One turn sends every row of this set to another row. A few are shown first. Where does it send the rows asked after them?
Q_812: [ -3  24   0   3 -10  13   3 -17   6 -10   2  -4 -32  26   1 -21 -10  -9
  -5 -22  -8  28  12   4  -4  -4  -7   7  18   1  14 -10 -13  12  13  -4
 -20  29  12  -3  24   2   3]
Q_172: [-14  19   8  17   4   1  -9 -16   4  -7   4 -21   0  32   2   2 -16   5
  29 -33   9  15 -15   1   7  -4   6   7   3  13   6   5  -1  -7   7   8
 -25  23 -21  -5  18  -8  11]
Q_114: [ -4  -1   1   1 -17  -1   9 -27  -9  -9  -5  -9  -9  45   9   7   8 -14
  12 -13  22  15   3 -12   2  -9  -3  -7   5  16  14  20   2 -14  20  -3
  -1   8  -4   9  15  -5  12]
Q_316: [-13  12   8  15 -17   7  33 -22  11   0  10 -11 -16  30   0   5  -7   5
   6 -13  14  15   4   8  -4  22   0 -14  20   8  -3  11   4  18  20  -5
 -16   2   4  16   9   4  25]
Q_360: [ -4  -6  -6   4 -15   4  30 -16   2   5  12 -17 -15  25   4  -3  -6  -8
  14 -15  22  14  13   1 -11  25 -11  -7  13 -14  -4  10   5   5   5  -2
 -19  18   8   1  12  16  11]
Q_596: [  6   2  14   7 -20  18   4 -13  -7   0   2 -10 -12  23  -3   3 -25   1
   7 -12   7  10 -22  -7  16  17  -2 -27   4  16   3  -7  -2  13 -15   9
 -18  23   6   3  25  -1  -3]
Q_524: [  2   1 -10  16 -12   0 -21 -21  -4   3 -13  -5 -37  30  10 -11   2   5
  13 -31   5  16  -6   4   7  20   3  -6  21  -5  -4 -11  17 -13   2 -21
 -16   8   3  -9  -1  -1   1]
Q_518: [ -1  19 -12  19  -3  -6   3 -15   7 -16   4  -7 -29  17   1 -26 -10   0
  -8 -15   0  19   1  -6  -7   7   4   9  20   6   1  -8   0  11   6  -3
 -21  35   8 -15  34  -8  11]
Q_62: [-14  15  -5  19 -11   8  10   4 -14  -2  15  -2  -9  25  10   2  -9 -24
   3 -40   9  22 -12  12  -6   6  -6 -14  14  -7   6   8 -13 -10  -9   2
 -17   7 -17  -3   2 -12  13]
Q_330: [ -4   7   6  26 -22  20 -20 -23 -15 -10  -3 -10 -36  30  15  -9  -4 -11
   8 -46   8  15  -4   2  -4  20  -1   0  10   1  -8 -11  21 -16  -8  -9
 -17  12  -3 -11  19  -5  10]
Q_560: [ -5   6  -9  16 -13   6  12  -6 -18  -1   3   9 -21  26   5   0  11 -28
  -4 -37  13  17  -5   1  -1 -10 -11  -4  11   4  -5  10  -7 -22  -2  -9
  -7  18  -7  -2  -1 -14  18]
Q_361: [ -3   4   4  16 -15  22  -1 -18  -4   7  15 -12 -18  18   6  10   1  -4
  -2 -24  12  13 -18 -15  22  10   9 -14   3  20  -4   4   8  19 -16   6
  -7   4  14  -3  12 -11   7]
Q_402: [-12  10  -8  15 -16   3  24 -24   0   4  17 -15 -14  32   5   0   4  -9
  26 -16   3   6  -6   3  -8  23  -5 -19   9  -7   8   1   3  17   9 -10
 -21  14   8  10   0  20  13]
Q_797: [-12  16  13  16 -17   2  11 -16 -12   2  -8   6 -20  30 -13 -14  -8  -8
   6  -7   9  -5  -8   0   7   3   6 -12  -5  20   3 -16   8  11   5  -8
  -6  -2  -8 -24  13 -20  19]
Q_410: [ -8   0   7  -3 -11 -13  -5 -20   4  -3  -6 -16 -18  53  10  11   3 -12
  11 -12  11  13   6  -6   1   6  -2  -1  16  16  10   2  17  -9  24   2
 -11   7   2  -5  22 -20  20]
Q_127: [  2   0  -6  24  -8   0 -20 -21 -21  -7  -4  -9 -29  34   4  -8   0  -2
   4 -32   1   7  -3  -3   5  24  -9 -14  28   8 -14   2  18  -8   0 -16
 -13  17 -10  10  12  -6  -3]
Q_734: [ -3  17   5  13 -19  15   6 -13  -6  -2   0 -17 -32  28   3   9 -14  -8
  18 -16   9  18 -24 -18  28  12   0 -10  12  22  -5  -7 -11   6 -10   1
 -16  12  15   6  24  -9  -5]
Q_886: [-16  24   3  23  -7  10  13 -22   7  -6  -1  -4  -7  19  -5 -19 -20  -2
  21 -23  11   7 -10   5   5  -9  11   0  -5   8  12  -8   8 -14   8   7
 -22  23 -20  -8  15  -3  18]
Q_212: [ -2  12  -3   5 -12   5  -7 -29  14 -22   0   0 -29  29  -5 -16 -10  -1
  -1 -25   3  30  -7  -1 -30  -2   0   2   7   3  -1  -1  -9   5  16  -5
 -28  26   1   1  23   1  18]
Q_618: [ -8  11   5  -1 -17   2   8  -2  -2   5   6   3 -28  32  -6 -12  -9 -22
  -3  -7  -2   6  -5   0  -5  -1  -4 -13   8   3   0  -3   9  17   3   2
 -15 -10  -6 -29  10 -21  19]

Q_410 goes to Q_618
Q_734 goes to Q_524
Q_330 goes to Q_212
Now these:
Q_560 goes to Q_886
Q_518 goes to Q_360

